(in the rows, 128 means zero)
The rows below fall into families. The same turns and mirrors carry the whole set onto itself and the rows of a family onto each other. For each named row, which other rows are in its family? Write them in the order they are listed.
These 32 rows form 4 families of 8 rows each.
K_793: [171 115 132 135 130  99 148 110 126 121]
K_273: [125 138 111 153 139 117 139 148  85 144]
K_961: [140 110 141 104 131 155 153 144 141 120]
K_571: [165 116 142 130 134  99 142  99 127 130]
K_205: [125 122 119 145  89 132 109 139 154 138]
K_944: [163 117 103 134  97 110 129 156 130 124]
K_579: [124 154 112  85 124 103 140 147 137 146]
K_674: [133 110 150 114 131 150 152 150 139 147]
K_729: [105 126 134 124  91 134 100 114 123 139]
K_349: [115 125 139 134  92 145  99 120 131 133]
K_83: [158 124  96 125 100 108 122 143 128 103]
K_55: [150 112 131 137 146 106 148  96 133 117]
K_816: [155 121  97 154 107 110 134 155 124 130]
K_355: [128 116 114 148 156 141 145 158 112 121]
K_399: [143 108 147 103 146 143 152 129 135 116]
K_254: [128 171 146 139 146 112 113 130 136 122]
K_897: [103 117 104 122 127 111 132 101  99 153]
K_906: [132 108 148 114 113 156 145 146 142 144]
K_807: [140 123 137 129 153 106 132  92 142 114]
K_394: [110 135 119 119 130 115 123 104  85 152]
K_877: [134 141 129  71 121 126 140 145 118 130]
K_792: [116 119 108 125 136 104 132  93 100 151]
K_429: [113 155 132 140 132 113 107 118 163 126]
K_808: [118 168 141 149 153 114 120 131 125 123]
K_690: [128 156 118  75 114 119 130 140 127 134]
K_472: [109 126 132 134  88 133 104 133 145 144]
K_296: [119 129 106 153 153 135 139 157 108 118]
K_855: [137 131 116 157 152 125 140 156  95 130]
K_836: [155 128  98 110  99 108 124 154 135 109]
K_462: [110 163 133 142 145 102 117 121 146 127]
K_442: [119 167 117  92 126 107 129 142 140 145]
K_538: [113 141 120 104 118 115 129 123  83 155]

Same family as K_254: K_571, K_579, K_674, K_349, K_83, K_897, K_296
Same family as K_807: K_273, K_205, K_816, K_399, K_877, K_429, K_538
Same family as K_442: K_793, K_729, K_355, K_906, K_792, K_808, K_836

The rows below fall into families. The same turns and mirrors carry the whole set onto itself and the rows of a family onto each other. For each named row, which other rows are in its family? Write them in the order they are listed.
These 15 rows form 5 families of 3 rows each.
K_805: [159 146 122 159 139 127 126 148 121 124 112 155 186 169 191 140 167 134
  99 104 122 149  90  69 112  67]
K_5: [162 155  96 121 107 124 108 103 136 112 168 162 183 154 143 123 143 116
 149 144 122 140  80 151 106 124]
K_30: [146 159 101  91 123 124 138 152 120 100 181 148 147 162 145 141 134 150
 136 132 106 122  77 103  91 115]
K_233: [141  80  90 114 115 134  84 143 106 117 142 152 163 154 177 114 110 115
 128 145  98 154  81 138 105 105]
K_178: [139 147  93 110 111 117 141 165 123 113 162 165 137 171 154 131 141 150
  94  91 120 113 107  88  93 100]
K_764: [162 104 102 106 111 141 109 120 122 114 167 145 174 131 196 149 134 131
 145 171 104 143  55 111 129  96]
K_846: [190 178  78 132  97 108 126 121 137 112 120 161 171 167 178 133 147 120
 119 114 152 143 105 141 135 134]
K_361: [190 131  82 120  97 125 127 138 121 113 109 146 160 150 232 160 138 137
 109 132 138 148  85 101 165 108]
K_44: [154 132  89 143  92 115 115 118 139 128 150 186 171 166 153 105 152 113
  99  91 135 128 114 133 102  99]
K_593: [155  94  76 129 100 121  98 158 103 118 101 158 149 167 203 116 117 120
  88 105 124 153 111 125 128 105]
K_54: [167 186  88  99 115 114 150 163 122  96 143 142 139 174 172 153 139 154
 117 113 128 127  95  96 117 127]
K_745: [176 124  79 108 113 123  99 149 101 103 106 131 158 161 205 140 111 123
 131 150 120 165  82 143 139 131]
K_413: [144  76  92 133  95 132 117 138 123 133 146 176 161 142 203 126 145 130
  86 111 117 131  95  87 128  69]
K_134: [175 170 124 144 149 129 124 141 122 111 115 133 192 164 193 158 160 137
 131 140 120 160  70  79 123  88]
K_129: [149 137 133 147 151 138 113 137 123 122 145 148 196 157 171 140 161 133
 128 137 102 150  67  77  98  66]

Same family as K_44: K_5, K_846
Same family as K_178: K_30, K_54
Same family as K_361: K_764, K_413
Same family as K_593: K_233, K_745

